Named moves come first, each a turn or a mirror and shown by rows before and after it. Which of them, in which order, take the first row of each pair that follows to the second? Write the first one first, as in the answered first pair.
move folo:
[ -4   8   5  -1  -2   3 -12 -27  -7  -9   5 -12  -2   0  14   0   2] -> [-13   9   5  -3  -5   2  -6 -18  -5 -15   8 -19  -3   6   9  -1   1]
[ 10 -13  -4  12  -8   5 -11   0   7 -18  -4 -16  -6   3   0 -14  -7] -> [ 16 -14  -4  12  -5   4 -15  -6   7 -13  -6 -13  -5   1   2 -13  -4]
[  3   1   8   1   5 -14  11  -4  -2   0  -2  -4  -9  -5  -8   3  16] -> [  5   1   8   2   5 -15  11  -6  -4   0  -3  -4 -11  -4  -8   4  16]
[ -3  10   7 -10   7 -13   2 -10  -4   7   4  11  12  -7   0  10   2] -> [-13  12   6 -12   3 -15   8   1  -2  -1   7   1  12  -1  -6  10   1]
move kone:
[-24 -10   9 -12  -7  19   6  10   7  -9   0  -3  12   6  -5   1  -7] -> [-15 -14  20  -9 -14   3  -5   9   3 -13  -3   3   4   7   5 -19   4]
[ 5  5 -2 -1  2  3 -5 -7  1  2  1  1 -3  1 -4 -4  1] -> [ 4  4 -2 -1  3  5 -4 -7  2  2  1  1 -2  1 -3 -2 -1]
[  5 -16   3 -13  26   6  17  -6  24   0  24 -19  -1 -10 -13  21  -4] -> [ 20 -19  24  -8  14 -23  -1  -8  20  -4  21 -12 -16  -9   5 -13  15]
move Bugab:
[  5  10  -7  -5  10   6 -17 -26   0  18  13  15  18  -5   1  13 -10] -> [-12  16  -1 -13   7  -3   6 -12  -4  21  14  16  18  -2  -1  24  -4]
[-14   8  12 -17  -6 -15  -8  -3 -18  -2   5  16   6  -3  -1   9  10] -> [-21  -1   5 -13 -13  -4   4   9  -7 -15  -1  -2   8   5  -8  16   1]
[-13   5   5  -9  -9   0   3  -6   5  -4  -2   0  13  10   2   8  -1] -> [ -8   1   1  -5  -9   5  -5 -10   8  -6  -2  -4  12  11   2   5  -5]
[ -5  -3 -11   3   3  15   5   8  -4 -10   3 -20  -1   5 -14 -10  -9] -> [  6  -1 -11   5  10  12 -13  -8  -6  -3   7 -12  -2  -1  -9 -20  -6]
Then:
(2 to 3 moves a pair)
[  0   5  -3   3  15   3 -12 -10  -4   7   8   8   1  -6   1  -6  -6] -> [-10   3  -1   8   5  -1  -9   3   1  -5  11  -5  -1   2  -2 -15  -8]  folo then Bugab then kone
[  3 -17   8   6 -25  -6   0  12  16 -22 -12 -10 -12  12   8 -11   6] -> [  8  -4  16  -1 -14 -22 -11  -1   3  -1  -5  13 -13   1  18 -21  18]  Bugab then Bugab
[11 -3 -2 -3 14 -5  4 -5  3  9  7  7 -1 -6  8  8  9] -> [  5  -9  -2   5   0  -5   0   6  12 -12   9 -10  -4   5   4  -6   2]  folo then Bugab then kone
[ -6  -5  -9   7  12  16 -13 -21  17  -1  10   0  13  -1  -3  -3  -9] -> [-25   2  -2   4   4   5   1  -6  13  -7  17  -7  13   7  -8  -7  -7]  Bugab then folo then Bugab
[-25  -2   6   1   2   3  11  21   5  -1   9  -6   1   1 -12   4  -1] -> [-20 -10   3   8  -3  10   5  19  11  -8   6 -12  -1   4 -13  -1  -5]  kone then Bugab then kone
[  0   5  -6   4  10 -10   8  17 -12   2  -8  -9 -16 -11   1 -17   8] -> [  7   4  -9   4  19  -4   3   8 -14  12  -9  -2 -15 -17   3  -9   7]  kone then folo then kone
[ -5 -11 -15  -4 -11   5  15   0   6   4  -2  -2   0  10   5  20  -9] -> [ 14 -16 -10   4 -14   1 -10 -13   7   2  -1   3  -4   6  14  -1  -5]  Bugab then kone
[  6   9  10 -11  14 -11 -13 -14  -9  15  15  11   9  -1   7  -4  -6] -> [-17  11   7 -13   9  -6   6   5  -4   5  20  -5  12   8  -6   4 -15]  kone then folo
[ 22 -29  -6   5  17   5 -13   2   0   1  -9  -7 -10 -10 -11  -7  12] -> [  4 -25 -10   3  13  11   4  15   4  -6  -3 -21  -9  -2 -23   3   4]  kone then folo
[-13   5   6  -4 -10  -6   1   9   6 -15   8  -8  -3   7  -4  -7  -1] -> [  0  12   9  -9   0 -12  -8  -7  -4   4   8  13  -4  -4   5  -8   9]  Bugab then folo then Bugab
[ 14 -15 -10  10  15  16  -4   1  -6 -11  -4  -6  -9 -10  -2 -12  -6] -> [ 12  -9   0   7  16   2 -11   1 -12  -8   2   1 -11 -12   2 -23   3]  folo then kone then Bugab
[ -5  -3   7 -12 -12 -24  23   5   1  -3   0  -1 -10   0   9   1  22] -> [  2  -9 -11 -11  -1   1  28  -4   5   5  -9  -1  -3  -4   3  29  13]  kone then folo then Bugab
[  8   2  -2  -3  12  -5   9   1 -15  12   2  16 -34 -10 -10 -12  12] -> [ -4  -7 -14   4   3  13  16  12  -1  -8   3 -11 -30   2 -24  -8  -6]  folo then kone then Bugab
[ -2  -2 -11   4 -19  17 -14  -2  10  -7  -7 -15   6   7   6   6 -13] -> [ -7  11  -2   2 -15   3 -24  -6   3  -5   9 -10   5   4   8 -17  -7]  Bugab then folo then Bugab
[  9   5   0   8  -4   3 -23 -11 -12 -13   0   5  -7  -3  -5 -11 -10] -> [-15  16   0   0  -2   2  -3   5 -16 -11   9  -1   0   0 -18   0 -14]  kone then Bugab then folo
[-16   3 -11  -3   8   5   4  -6  -4  -3  12  -8   3   3 -11  -1 -10] -> [ -1   0  -5   1   6  -5 -15 -15  -5  -2  10   0  -4  -1  -1 -18  -2]  Bugab then folo then kone
[15 -5  1 13 -9 -3 -8  3  9 -5  6  7  3 10 15 -2  5] -> [  7   1 -11   9   2  11   2   1   9   4  10   5  12   8   5  19  -6]  Bugab then kone then Bugab
[-10  -1   5   1 -15 -15  -5   8   9 -16   5  -7   0  18   3  -4  -4] -> [  3   7   3   0   2 -11 -24 -15   4   1  13   7   4   5   7 -10  -5]  kone then Bugab then Bugab
[ -7  10   3   0   5 -11   0  -6  -2   9  -1  10  -7  -5   4  -2  -5] -> [-11   1  -5   5  -2   1   3   2   8  -5  -6  -6  -6   3  -1   3 -15]  Bugab then Bugab
[  4  -3  -9  -7   9  -6  36  11 -15  10   0   0 -12  -2  -5   8  -3] -> [ 27 -13 -19   8  11  13   3 -11  -6  -1  -2  -8 -11  -2  -1  -5 -14]  Bugab then Bugab
[ 13 -14  -5   7  -9   7  -1  -3  11  -5 -16  -4  -3   5   4  10  -2] -> [  9  -9  -1   9 -10   0 -12  -2  12 -10  -3 -10  -4   7   3 -12  -4]  Bugab then folo then Bugab
[  0 -10  -3   0  -2  -3  22  22   2 -15 -16 -10 -16  -8   5  -8  10] -> [  7  -7 -11  -4  12   6  23  11  -2   1 -19  -1 -11 -17   5  10   9]  folo then Bugab then kone
[  8   0   7  11  -2 -14 -24  -4  -4 -13   8  -3 -13  -2   7 -40   5] -> [-10  -7   2  10 -16  -7   3  21   6 -29   1 -24 -11  11  -4 -23  -2]  Bugab then Bugab then Bugab
[  5  -4  -7   4  15  16  12  11  -1   2  -4 -13  -7  -2  -9   3  -6] -> [ 18  -5  -1   9  14   9  -8  -1  -3   5  -3  -4 -12  -7  -1 -18  -1]  Bugab then kone
[ -9  -4 -15   4  -8   9  -8  -9  20 -15   2 -14  23  12 -11   2  -3] -> [  1   2   2   3  -9 -18 -20 -16   9  -5   5   6  15   5   5 -20  18]  kone then Bugab
[  8  -2  -3  -1  -1   2  -7 -21   2  11  -3  22  10  -1   7  25   1] -> [  6 -11  -8   9  -9  13 -19 -19  16  -9  -1   3  10   8   2  13 -12]  folo then Bugab then folo
[  0   3   7  -5 -20   2 -17 -27  22   7  -4  18  18   8  19  20  -9] -> [ -7  10  13  -5 -21  -8 -23 -27  20   4   5  17  17   8  18   6  -9]  folo then Bugab then Bugab
[ 25   6 -15  -8   8   3   8  -2  -9   3 -13   9 -12 -12  -8   9   6] -> [ 19   2 -17  -7   3   7  15   4  -3   0 -16   1 -10  -8 -12  14   2]  Bugab then Bugab
[-6  7  3 -4  3  0  6  2 -7  7  6  1  3 -2 -4  4 -3] -> [ 7  0  5 -4  2 -1 -1 -6 -7  9 -2  7 -2 -4  4  2  1]  kone then Bugab then folo
[  7  -6   3   1  -8   2 -22 -12   2 -10  -8  11  -3   0  11  -3   6] -> [-11  -1  -9  -2  -3  17  -4  -2   8 -13  -4  -2   6   4  -4  17  -8]  kone then folo
[  4   3 -13 -16   1  11  -4 -24   8   1  -1   4   5  -4   1  20 -10] -> [-18   7   4 -18 -18 -15   9   2   8 -17   7  -5  -4   9   2  -3   0]  Bugab then kone then folo
[ 12 -12 -15   3   6  18  -3  -8   3   0 -12  -2  -2  -5  -1  11  -8] -> [-12  -1   6  -4 -10 -12  14  17  -3  -7  -2  -3 -10   4  -1  -7   7]  kone then Bugab then folo
[  1   0  -8  -3  15   7   7  -5  -8  17  -6   4  -1 -11  -5  19   0] -> [ -5  -2   2  -4   0  -9  20  12 -10   9 -11   3  -7  -6  -2  14  10]  kone then Bugab then kone
